One turning vector, and how many ticks it has turned:
The counts run from 0 to 261.
[2.404,3.974,1.769,1.078,-4.053,1.438,-3.200,0.846,0.575,0.540,-2.782,0.699,-0.391,-1.332,-3.571,3.599,2.354,-2.070,2.650,0.745]
255
[-0.228,3.885,2.314,3.641,3.668,-0.630,-1.308,3.280,-1.730,-0.599,2.231,-3.340,3.542,-3.090,-0.280,0.827,0.062,0.160,1.436,1.907]
188
[1.060,-3.521,2.604,-0.709,-2.341,-3.455,-2.234,0.269,1.371,-2.905,-1.662,0.200,2.767,1.072,0.735,2.046,1.317,1.246,6.018,1.220]
108
[3.418,0.057,3.554,-0.591,-2.704,-4.524,0.728,0.135,5.123,-1.505,-1.756,0.008,0.901,-1.252,-0.187,1.295,-1.037,3.191,3.380,-1.545]
135
[1.150,-2.414,1.341,1.522,1.812,-3.846,-0.112,-3.279,-3.167,0.158,2.314,-1.684,2.659,0.879,3.324,1.429,2.825,-0.452,3.014,1.728]
83
[0.407,2.859,2.191,-0.198,3.605,-4.427,2.736,4.348,1.440,-2.968,1.729,-3.343,2.254,-2.552,-1.349,-0.581,-0.502,2.093,1.112,1.216]
180
[1.150,-2.176,1.623,0.833,2.974,-4.924,3.202,-2.290,-1.771,-0.523,4.293,-0.323,2.477,1.324,2.367,-0.515,1.487,0.995,0.775,3.240]
67
[2.008,2.730,1.729,-1.702,-3.131,-2.509,0.520,0.817,3.023,-0.890,-3.841,0.115,-2.965,-1.118,-4.287,2.927,3.033,-1.894,0.490,0.277]
258
[1.681,3.432,1.159,0.727,-1.693,-0.287,1.937,-0.236,0.021,-0.042,3.918,4.394,3.462,0.603,-1.938,-2.388,-0.195,4.260,0.220,3.136]
36
[-0.204,-4.420,1.956,-0.916,1.347,-4.882,1.251,-0.079,-0.495,-2.559,1.146,0.426,2.840,2.437,1.834,0.907,1.562,0.696,4.176,3.331]
85
[1.892,1.353,1.493,-0.562,-0.176,-1.787,2.806,0.273,-0.849,-0.717,3.936,3.900,2.698,1.039,-1.560,-2.409,-0.061,5.283,-0.254,3.330]
41
[3.543,-1.146,2.749,0.337,-1.881,-5.241,-0.477,-2.286,3.698,-0.875,-1.678,-1.136,0.633,0.251,1.447,2.723,0.352,0.340,3.511,-2.128]
123
[1.308,-4.428,2.465,-0.597,-0.580,-5.824,0.117,-2.131,1.102,-1.702,-0.874,-1.159,0.710,1.375,2.346,3.194,1.659,0.873,4.922,0.520]
101
[2.684,3.616,0.874,1.004,-3.189,0.795,1.345,-1.218,0.560,1.327,2.303,4.892,3.329,0.138,-2.229,-1.277,0.008,4.209,-0.087,1.818]
25
[-0.184,3.422,1.926,2.905,3.315,-0.576,-1.166,2.265,-2.377,-0.104,1.907,-5.119,2.417,-3.268,0.615,1.446,1.470,-1.555,1.276,2.215]
194
[0.528,-4.093,2.593,-1.575,-1.595,-3.996,-1.184,-0.200,-0.153,-3.514,-1.490,1.182,1.775,1.924,1.454,2.245,1.387,0.914,5.655,1.838]
102
[2.303,2.772,1.623,0.628,-2.933,-0.664,-1.504,-1.615,0.395,0.704,-2.108,-2.405,-1.592,-0.994,-1.881,3.878,3.750,-3.917,1.929,-0.141]
245
[0.473,0.667,2.003,-1.058,-0.501,-2.829,-0.025,-0.287,0.751,-1.081,-3.090,-3.337,-2.649,-0.702,-2.155,4.027,3.933,-3.847,1.769,1.209]
235
[0.999,1.751,1.970,-1.253,-3.899,0.423,-1.358,2.646,1.207,-1.736,-3.772,0.000,-1.270,-0.399,-3.739,3.255,2.584,-1.456,2.761,1.977]
248
[1.316,3.447,2.316,-0.169,1.634,-4.785,1.905,2.962,3.924,-2.126,1.077,-2.169,1.509,-2.777,-1.538,-0.891,-0.930,3.173,0.535,-1.056]
163
[0.780,-0.184,1.651,-2.567,-1.005,-1.525,-0.539,1.810,1.306,-2.803,-3.329,-2.301,-1.715,-0.042,-3.238,3.911,3.049,-3.475,3.022,1.494]
236
[1.026,-1.228,2.015,2.038,2.612,-2.226,0.677,-2.072,-4.003,0.338,4.606,-0.494,4.539,1.304,2.688,0.397,2.036,0.959,3.050,3.245]
71
[-1.986,0.405,1.259,0.265,1.571,0.379,-2.325,4.180,-2.974,-2.488,-0.770,-2.487,2.200,-0.829,-1.707,4.021,2.481,-2.297,3.816,3.400]
215
[1.913,-2.445,3.469,-0.479,-3.937,-3.722,-1.847,0.275,3.324,-1.989,-2.342,0.750,2.355,0.233,0.337,2.300,-0.119,2.322,5.135,-0.275]
119
[0.976,4.644,2.812,3.735,2.548,-0.788,-0.705,2.149,-0.907,0.910,2.458,-3.488,3.308,-4.044,0.540,-0.183,-0.684,1.473,0.963,0.757]
177
[2.340,-0.730,3.063,-0.454,-3.972,-2.294,-2.276,1.381,3.290,-1.851,-1.889,0.808,2.799,-0.036,-0.424,2.479,-0.581,2.768,4.727,-0.376]
125
[-1.675,3.976,2.671,0.430,3.095,-2.004,-0.005,4.955,0.284,-2.625,2.300,-2.429,2.985,-3.058,-1.220,-0.626,-1.346,2.430,1.614,1.488]
181
[3.164,1.708,0.556,-0.294,-0.826,-4.047,4.207,-2.336,0.976,0.012,3.844,3.075,0.867,0.711,-1.834,-2.438,0.989,3.550,-1.243,1.277]
34
[1.424,-2.371,2.536,1.135,-3.031,-0.766,-4.051,-0.405,-0.025,-1.222,-1.496,0.747,3.675,1.321,1.305,3.288,1.128,1.505,5.786,1.258]
109
[1.676,2.474,1.921,-0.085,-3.770,1.272,-2.925,1.252,0.146,-0.053,-3.332,-0.240,-0.121,-0.706,-3.763,3.928,2.485,-2.225,3.165,1.493]
249
[3.658,2.650,3.509,0.529,-1.487,-4.634,1.026,0.659,4.797,-1.167,-0.427,-1.307,1.028,-1.874,-0.967,0.976,-2.043,3.541,1.589,-1.742]
146
[-1.048,-0.209,1.602,-1.249,1.241,-4.213,0.253,1.341,-0.128,-2.414,-2.454,-4.082,-2.112,-0.341,-1.742,3.371,4.139,-4.337,2.223,1.785]
224
[-0.288,-2.249,2.226,1.080,0.869,-1.635,-2.010,0.308,-3.171,-1.739,3.153,0.911,4.598,1.262,1.910,1.057,1.746,1.360,4.479,4.058]
81
[-1.986,1.758,2.639,-0.147,4.407,-2.939,1.913,4.864,-0.517,-3.690,0.687,-3.728,1.753,-1.791,-1.665,1.369,1.321,-0.700,1.768,3.340]
197
[-0.292,4.276,2.114,2.377,2.634,0.190,-0.708,3.716,-1.573,-0.425,2.426,-2.872,4.093,-3.180,-0.693,-0.053,-0.847,1.590,1.718,1.498]
182
[3.046,4.798,2.400,2.650,1.760,-3.486,1.534,0.895,2.036,0.458,2.211,-3.747,1.998,-3.520,-0.664,-0.050,-0.956,2.071,0.437,-1.862]
167
[1.359,1.342,1.782,-0.205,0.366,-3.812,3.950,0.133,0.030,-1.235,3.644,3.445,2.573,0.961,-0.524,-2.678,0.276,4.183,0.043,3.516]
46
[3.122,1.662,1.364,-1.508,-4.663,-0.279,1.120,-1.010,1.592,-1.062,-0.112,5.600,1.093,1.319,-3.258,-0.951,0.679,3.499,0.361,2.427]
13
[1.156,3.500,2.632,2.364,4.774,-4.850,1.579,0.932,-0.975,-0.707,2.202,-4.929,1.400,-3.318,0.146,0.187,0.725,0.291,0.029,0.093]
184
[0.947,2.276,1.768,-0.045,-2.970,1.701,-3.140,2.100,-0.296,-1.202,-3.295,-0.572,-0.031,-0.758,-3.566,4.477,2.849,-2.533,3.775,1.966]
243
[0.236,2.785,2.307,2.118,4.219,-3.237,0.954,1.339,-1.709,-1.134,2.176,-5.612,1.058,-2.112,0.329,0.686,2.446,-2.022,1.416,0.715]
195
[3.336,-1.345,3.218,-0.973,-3.005,-4.314,-0.440,-0.273,3.455,-3.053,-2.714,0.502,1.040,0.104,-0.397,2.322,0.052,2.370,4.096,-1.189]
124
[0.431,4.174,2.483,1.413,1.991,-1.751,-0.712,4.335,1.189,-1.436,1.587,-1.049,3.575,-2.854,-1.749,-1.064,-1.596,2.715,2.159,1.053]
170
[0.414,2.589,1.751,0.423,-1.768,1.321,-4.148,1.588,-0.493,-0.535,-3.277,-1.414,0.491,-0.623,-1.780,4.832,3.192,-2.715,3.630,2.073]
238
[1.517,1.522,2.119,-2.396,-2.392,-1.978,0.094,1.364,2.021,-1.706,-4.052,-0.843,-2.696,-0.134,-3.769,4.068,3.089,-2.538,2.078,1.140]
247
[3.027,1.544,1.517,-1.348,-4.694,-1.533,2.189,-1.499,2.411,-0.894,-1.098,5.416,0.273,1.612,-3.713,0.350,1.670,2.209,0.712,1.582]
7
[1.483,2.666,2.109,-2.652,-3.247,-0.406,-0.681,1.496,2.557,-2.089,-4.144,0.220,-2.326,-0.924,-4.323,3.097,2.687,-1.311,1.392,0.919]
253
[-0.466,-1.880,1.279,-0.438,1.639,-2.624,1.244,1.041,-2.104,-2.532,3.803,1.298,4.756,1.686,1.404,-1.022,1.289,2.986,3.401,4.470]
69
[1.024,-3.936,1.705,0.194,2.013,-5.601,1.303,-1.942,-1.046,-1.719,2.438,-0.853,1.571,0.965,3.395,1.432,2.603,-0.190,2.536,1.812]
84
[2.454,-3.738,2.060,0.264,-1.257,-4.987,-0.819,-3.090,1.006,-1.012,-1.112,-1.421,0.704,1.407,2.997,3.228,1.705,-0.334,4.670,-0.103]
106
[-1.095,-0.429,2.234,-1.293,3.501,-4.400,0.596,2.499,-0.914,-2.564,-1.027,-4.109,-0.994,-0.899,-1.179,2.550,2.781,-3.618,2.976,2.794]
213
[4.149,0.613,1.282,-1.236,-3.665,-3.095,2.720,-3.777,2.305,-0.400,0.275,3.558,-1.569,1.657,-3.077,0.628,2.149,1.117,-0.343,0.816]
6
[3.641,-0.380,2.709,1.535,-3.943,-0.724,-3.698,-0.400,2.318,-0.795,-1.632,0.604,3.144,-0.326,0.562,2.498,-0.793,2.580,5.277,-0.436]
126
[1.877,1.748,2.478,-0.686,-1.900,-3.108,0.038,-0.459,1.285,-1.010,-2.984,-2.263,-3.050,-0.880,-3.186,4.209,3.413,-3.421,1.547,-0.546]
246
[1.997,-4.603,1.988,-0.641,0.329,-5.258,0.721,-2.927,-0.363,-0.939,0.137,-1.517,1.105,1.667,3.301,2.687,2.379,-0.535,3.560,0.838]
95
[4.869,2.693,1.042,2.038,-5.386,0.456,-0.477,-4.556,0.284,2.472,-0.050,4.180,0.433,0.959,-0.925,2.096,2.605,0.820,0.464,0.536]
4
[3.200,1.514,2.550,3.066,-3.606,-0.674,-3.362,-0.808,2.889,0.573,-1.096,0.213,3.093,-0.869,-0.121,2.182,-0.890,2.455,4.444,-1.097]
132
[3.676,0.835,2.557,2.091,-3.160,-1.451,-3.518,-1.918,1.911,-0.034,-1.282,-0.662,2.506,-0.769,1.366,3.310,-0.088,1.255,4.146,-2.076]
127
[3.679,-0.809,3.396,0.165,-2.362,-5.136,0.197,-1.018,4.024,-1.585,-2.217,-0.755,0.442,-0.746,-0.092,1.303,-0.708,1.722,3.613,-2.042]
129
[3.446,1.623,3.146,0.547,-1.584,-5.238,0.962,-0.705,4.674,-0.807,-0.359,-0.672,0.377,-1.871,-0.209,1.558,-0.970,2.080,2.821,-3.449]
140
[2.183,3.485,2.717,2.496,3.540,-4.751,1.623,0.977,1.588,-0.333,2.683,-4.674,1.871,-3.654,-0.137,-0.726,0.059,1.737,0.051,-0.720]
173
